Each path below is one point turned by a fixed rotation once a step. After each direction that follows a path, write how fast that rotation turns it, in degrees per step (0 if it stays still).
Each turn is a multiple of 5 degrees from 10 to 175, or 0.
Each row of a path follows its step; steps can be skipped.
path 1
step 0: [ 11  -1  -6 -19  19  -9  26  -2  -2 -20 -31  37  25 -25  -6  16 -10  25
   2  14 -25  21 -11 -18   1 -47  49 -19 -29  12 -23  10  39  53 -10  15
 -16 -33  18 -25  -5 -13 -26 -26  -3  24 -18  37  25]
step 3: [  0 -13   4  11 -12 -41  35  21   4   5  -8 -27  17 -13 -14   0 -14  31
 -30 -19  43 -34  21  38  10   3  13 -16  32   0  16 -28 -39  35  -2  -8
   0  15 -13 -48  -4  -2  37  -5 -35  18 -15 -50   6]
step 5: [  4   1   9 -28  22 -23  44 -24   0  27 -17  21 -20 -37 -17 -41 -21 -22
 -17   5 -20  26  -3 -17   7  -3 -19  29   0   2  -7  42   2 -34  30 -13
  33 -26  43 -17   7 -25 -16  24  21  23  33  11  36]
step 7: [  1 -15  16 -13  35   3 -19  41 -39  57  23  -4  28  27 -11   7 -28  15
  11 -12 -28  24 -15 -21 -14  -4   3   3 -23  44   8 -31  21  13 -38  13
 -12  41 -19 -24   3 -17  10   5  -2  18 -37   9 -33]
step 12: [ 54   0  43  -7  16  11  -8  21 -23   7   0  25 -18  39  18 -33   4  -7
   2  -1   4   6   2 -13  -6   3  41  83 -19  37  13  -5 -34 -36   1  -1
  11  20   8  16 -12  28   9 -16   6  -7  23   6   9]
step 13: [ 14  12 -20 -11 -35  25  26  50 -17 -15  55   7 -34   4 -29 -34  27  -4
 -16  29   2  -8  -8 -31  25 -25   9  17  16  27   6  27 -37 -20 -15   8
  22 -11 -11 -27   6 -16  -4   0 -40  27 -23 -24  -6]
step 21: [-35  19  -2 -20   6 -21  25 -35  28  57  -4  40  -7   4  -6 -15  -7  17
   2 -11 -18   8   8  10  28 -19  47 -32   9  32 -13 -10  -4  18  10   9
  16 -28  -4  13  -5 -64  -1  25 -38  26   2 -15  19]
step 29: [ 33  12  33   1  11  22  13  25  24 -24  38 -25   5  35 -12  -7   1  39
  -6  33   3 -34 -21   5  -4 -17 -14 -20   7  19  -2 -21  14  20 -19 -40
   4 -16   4 -21 -13 -24  55  45 -31  37  14   2  -7]
step 30: [ 24 -16  14 -26  12 -22 -13  -3 -55 -23 -32 -10  14 -23 -10 -20 -12  -2
  -6  30  16 -20  10   3 -25   8 -24   7 -35 -12   7   9  -3 -10 -25   1
  24 -49  36  16 -39  31  13  28 -46  15  39  12 -17]
Speeds:
[ -4   0 -11 -15  18  -1   0   3   0   1  -4  12   3   8   4   0  -3   5
 -11   1   7   3   1  -4   1  -2  10  -1  -2  -5   1   3  -2 -11  -2   2
  -8   1  -7  14   1 -10   3  -1  14  -3   0  -4  -2] : 70
[ 10  -2  -8 -13  -4  -7  -3  -2   0  11  -5  -6   4  -4   1   1  -8 -16
   5   1  -6  -8   4   3  -2  -6 -11   1   3   8  -1   9 -14   2 -14  -1
  -9  -2   2  -5  -2   0   4  -1   6  -8   0  -9  -1] : 175
[ -2  -4   8   3   1  -6 -12  -3  -6  -3   2   0 -16  -2  11   3  -7   7
  -3 -12   4  -2  -2  -6   4  -7 -12   3  -8   4 -11  -6   1  -5 -10   5
  -1   0  10   6   4   2  -2 -10   4  11   3  -6  -7] : 140
[ -6   4   7  -5  -7  -4 -10 -10   1   7 -10  14  -9  -6  -3  -4   3  -4
   3  11   0  10   4   1  -1   1   0   3  -5   6  -9  -5  -1   2   5   2
 -20  12  -2   0  -2  -1   0   5  -3   1  -1   9   6] : 70
[ -1  -4 -13   4   1   8   2 -11   5   8   3  -6  -8  -1   8   7   1   6
   8   2  -8  -8   9  -6  11   5   8   0  -3  -4  -1  11   2   1  -3   5
  -3   9  -8   2   6   6  13   4  -9   8  12  -1  -1] : 145
[ -6  11 -11   4  -3   0   1 -13  -9  -2  -3   1   1   6  -5 -13   9  -7
   2   4  15   2  -6  -7   4   1  -5   8  -2   0  -1   6  -1   0  -2  12
  14   5   9  -1  -2   8   9   4  10  -2  -2  -4   3] : 100
[ -7 -15  -4  -5  -6   6  -5   9  10   8   0  -4   8   4  -8   7   3   0
  -4  -4   9  -3 -12  11   4   6   5   3  -7  13  -6  -3   5   1   4  -4
   0  11   9  -2  -5   2   7  -7   4  -2  10  -3   1] : 85
[ -3  -6  11  -7  -6   7   3   1 -11   2   4  11  -7  -6  -9   9  -4  -7
   2   2  -6   0   1  -8  -2   1  -3  -1   1   0   4   5  13   0  -5  -3
  11  -1  -2  10 -16 -11  15   2  -3   1  -1  -7   3] : 45
path 2
step 1: [-35 -40   1  14 -35  -9  36   2   5  -4  26  11  -1 -37  15 -46  22  10
   5   0  22   2 -13   0  19  15  23  13  17 -20  -5 -27  27  18 -36  -7
 -14  -7  -2 -23  30 -13  12 -13   0  11  20  -8  16]
step 2: [-34 -18  14  13 -19 -20  11  27  -5  -3   4 -10 -19 -16  18 -12  15  14
 -16 -34  18 -15  -9  12   4  36   1 -47  -2 -30 -13 -10  30   5  -6   0
 -10 -31  -6 -35  10 -10  -3 -37   5  36 -22  31   6]
step 4: [  2 -39 -15 -15  -7   9   9 -26 -55 -20  44  11  -6 -20 -15 -13  15   6
   5 -21   5 -12   1  -5  30  24  35 -12  31   8 -20 -14  -9  -2  -4 -26
 -23 -27   4 -26   7  33 -24  -6   7   8 -15  -9  11]
step 6: [-27 -38   2  16   7  -5  -7   4   8 -33  -7  45 -22 -62  13 -25  23 -16
 -21   7  16   6  -7 -20  10  26   8  -1  27 -20  -4 -28 -20  21  -5  11
   3   0   9 -36   0 -22  11   1   1  -1 -18  20  12]
step 17: [  1   6   2  27 -13   6  24   1 -22  30  -1  21   9 -29  14 -11  17 -41
 -19 -29  23  12  23  13 -10  28  14  10  33  -8  23  -5 -14 -29  14 -17
  23 -36  -7 -39   4  -4  -2 -24   4  25  22  30 -10]
step 19: [ -3 -20  33  45 -14  12  -9 -17 -41 -13  24   3   5  -1  17 -47  -2   0
  -5   4  20 -37  -2 -13  10  20  23  38  -4  -1   9 -31 -21   2 -14   8
   8 -34 -23  19  31  18  16   0  10  21   4   5  -6]
step 20: [-22  -3  24  27   4   1   6  18 -20  14  24  23  41   5  22 -37   0  -2
 -14  -1  15 -13  16  16  28  13  34 -17 -24 -26  -1   6 -39   9 -32  -6
  26 -26  -6 -30  25   8  -6 -15  13  19 -30  13 -14]
step 23: [ -3  -2  21   0 -10  16   9  -8 -13  14   3 -19   8 -12 -10 -14  -6 -39
  -6 -59  13 -22   9  25  11  48  17  -5  -2 -42   9 -43  -8 -13 -18  16
  -5 -39   3 -20   6  11  -2 -13 -23  28  10  15 -14]
step 28: [ -3 -29  21  13 -38  38  11 -21   6  -5  20  -3  11 -30  -1 -33  -6   1
  15  -5  -3  13 -15   5  30   2  16   3   7 -31  13 -17   8  12 -36   3
 -15 -26 -11 -19  17 -10  11 -33 -39  48  21  13  -6]
Speeds:
[  1 -15   4  -3   6  -8  -3   5  -6   1  -9   6   0  -7 -13   2  -5  -8
   2 -13   6  -1  10   1  -2  -6  -5 -10   4  -4  -4  -1 -14   6   1  -1
  -1   1   1   8 -12  -2   1  10  -4  -2  12  -5   3] : 40
[ -1   3   5   3   5  -8  -2   2  -2   6   3   4   5  -5   8  -6   1   1
   6  -5  -4   8  10 -10  14   0  -8   3   0   4  -2   9  -3   1   8   8
 -11   5  10  -6  12   6  -2  10   4  -2  -5 -13 -10] : 70
[  6  -1  -5  -3   2   6  10   3 -16  -5  -7   3   4   2   7   5  -4 -12
  10  -5   6  11 -16   9  -5   1  -1   2  -5   6   0   4   1  12  14  -2
   0   0  -2  -4   2   6  -7  -6   3  -4   2  -3  -3] : 80
[ -1  -1   4  -6   4   0   7  -9   0 -16  -4  -4 -11   3   5   4  -5  -1
  -8  -1   2   9   5   0   7 -12   4 -16   9  -5  -6  -5  -3  -7   1   5
   9   2 -10   1  14   1  -2  -1   3  -3  -5  -1 -11] : 175
[-11  -5   1  -8   2  -6   5   8  -4  -9   0  -7   9  -3   7   5  -1  13
   2  -9  -2   3  -5  -9   4  -1   8   4   3   6  -3  -6   7  -2   6 -10
  -4   5   2   2  -5 -15  -2   2 -20   1  -7   0   2] : 10
[ -8   3   2   3  -5  14  -1   7   5   0   0   2  -4 -15  -1   2  -4   5
   2   1   2   3   5  18   3  -1   8  -6   8   5  -3  -2  10   4   6   1
  -6   3  12  16  -2   5   2   0  10   4  -9  -3   6] : 10
path 3
step 0: [-10  31   5  11  18 -16 -13  19 -12 -43  21   4   1   6  -6  -4 -38   4
 -14 -19   1 -27  -1 -31  12  18  23  -1  12  22  23  -9  11  46  12  38
  15  19  -5   2  29 -24  20  -3 -24  10  -2 -24 -23]
step 6: [-25  11  15  -5   6   0 -15  13  11 -34 -32  27   0  27 -25 -29 -12  -8
  12 -15  21   8  12 -44  14  19  -2  24  11  -6   8   8   0  11 -42   3
  11 -17  18 -36 -11   5  38   6  26 -26   5 -27  -1]
step 13: [-11 -32  -1   4  -8 -22   4  23  35  10  39  17   6  10  40  11  27  -3
  -8   0  24 -32   2 -11  19  20  16  -7  23 -22  42 -12   0  39  15   9
  30   1 -19 -22  12  22   7 -12  -6  -8 -10 -17  -1]
step 14: [ -1  14  13  11  38 -15  -3 -10  39 -34 -25  14  11  -4  -2 -19  13  37
   2 -21  22 -38   0 -15 -15  50   5  -1  -6  -8  41 -20   2  -4  14  -5
  15  -1  -8  -6  28   2  -3  15  -5   1  26  18 -27]
step 15: [-33 -33   9 -31  13  15 -18  15   3  12 -21  23  -9   2 -17 -16 -11 -16
  25  18  37  -1   1  -2  -5  32  35 -23  34  -8  27 -18  -2  13  14  21
  13  14 -24 -12   0   4  31  -4  -9 -29  29  -6 -16]
step 21: [-18  -3  26  11   4 -35 -15  29 -28  -3   6  -4 -10 -32  -5 -16 -10  -5
   5 -13  22 -18  -5 -28  33  25  -6 -27 -17 -25 -44  11  20  33  13  44
  12   2 -21 -14  15   4  29  -6   0   4   2  -8   6]
step 25: [ -4   9  11   5   3 -34 -32  13 -13 -12  -9   4  -3  17   5  23  10 -13
 -17 -19  26   4   4 -37  -3  13  37  13  27 -19   8  19   6 -10 -34 -24
   3 -37 -18 -15  -4   9  28   5  35 -22 -17 -30 -30]
step 28: [  7  22   1 -19  11 -10   7  26  22  -2 -35  24 -36  22  -4   9  14  -8
 -17 -13  -4 -17 -18   1 -30  20  23   1   5  -9  15  13  36  -6 -20   6
  52  17 -35 -18   3  22  15  37  21  -6  10   5   1]
step 29: [  7 -34 -22  -3  50  -6 -10  16   2  -7 -13   5  20   4   4   5  24 -14
  22  -2  -2 -11   6  15 -11  35 -21 -29  35  -1  18  15  30  -3  19  44
  13 -21  -3 -40  15  14  15   3  20  -7  -5 -26  20]
Speeds:
[ -4   8   5  -2 -16  -4  -4  -1   7  -6  13  14   7   8  -1 -13  -6   1
  -5  -9   4   1   4   0   7   3   6   0  -4  -3   9  15   6   0   2  -1
  -1  -4   4  -4  -4   1 -12 -10  -1   7   0  -1  -6] : 55
[  1   3   1  -1   9   6   2   8 -11   1   4   0  -3   5   0  -5   7   3
  -7   5  13  -2  -5  -3   4   5  -3  15  -6   5 -13   3   6  -1  -3  -4
  -5   3  -4  -4  -7 -18   5 -15  -9   1  -2   1   0] : 20
[ -4   2   4   2  -7  -9  -9  14 -11   6   3  -6   3   5  -8  -2  15  -2
   2  -8   0   2   1   1  -3  -6  -7   7   8 -10   0   3  -4   2  10   8
 -12  -5   0   9   7   4   1  -2   4  -7  -7  12   1] : 80
[ 11  -3  11 -12  -5   9   7  -2  -9  -9  -1 -13  -2   8  15  -2   7   0
   4   3   4  -1  11   1   2  11   1  -2   2  -1   8   6   6   1  -6   3
   6  -7   1   9   4   2  -5   4  -9  -6   3   6   4] : 20
[ -4  11 -12  -3   3  -6  -8  -1   3  -6   3  -9  -9  10   3   3  -3  15
   7   4   5  -4 -14   0   1  -8  11  10  -3  -4   2  -3   7  -1  -4  -1
   5  -7  14   3   9  -4  -3   7   3  -3  -1   1  -5] : 130
[ -8  -4   1  -6  -5  -1  -2  -5  -1   7  -3   1  -2  -5  -3   0 -12  -4
  14   4  -3  -2   4 -19   1   7   0   6  -7   2  -4   4   8  -5   9  -9
   2   2  -9   2  12  -8  -8  -2   8  -7   1  12   6] : 115
[  1   9  -9 -13  -7  -5  -3  -9  -5 -11  -2  -7   1   8   1   0  -4 -10
 -12  -1 -13   6  -5  -1 -10   0  -1   2  15   5  -2   3   5   0   5   5
  -3   9 -11   4  -3 -12   2   3   3   3   0  -7  -3] : 40
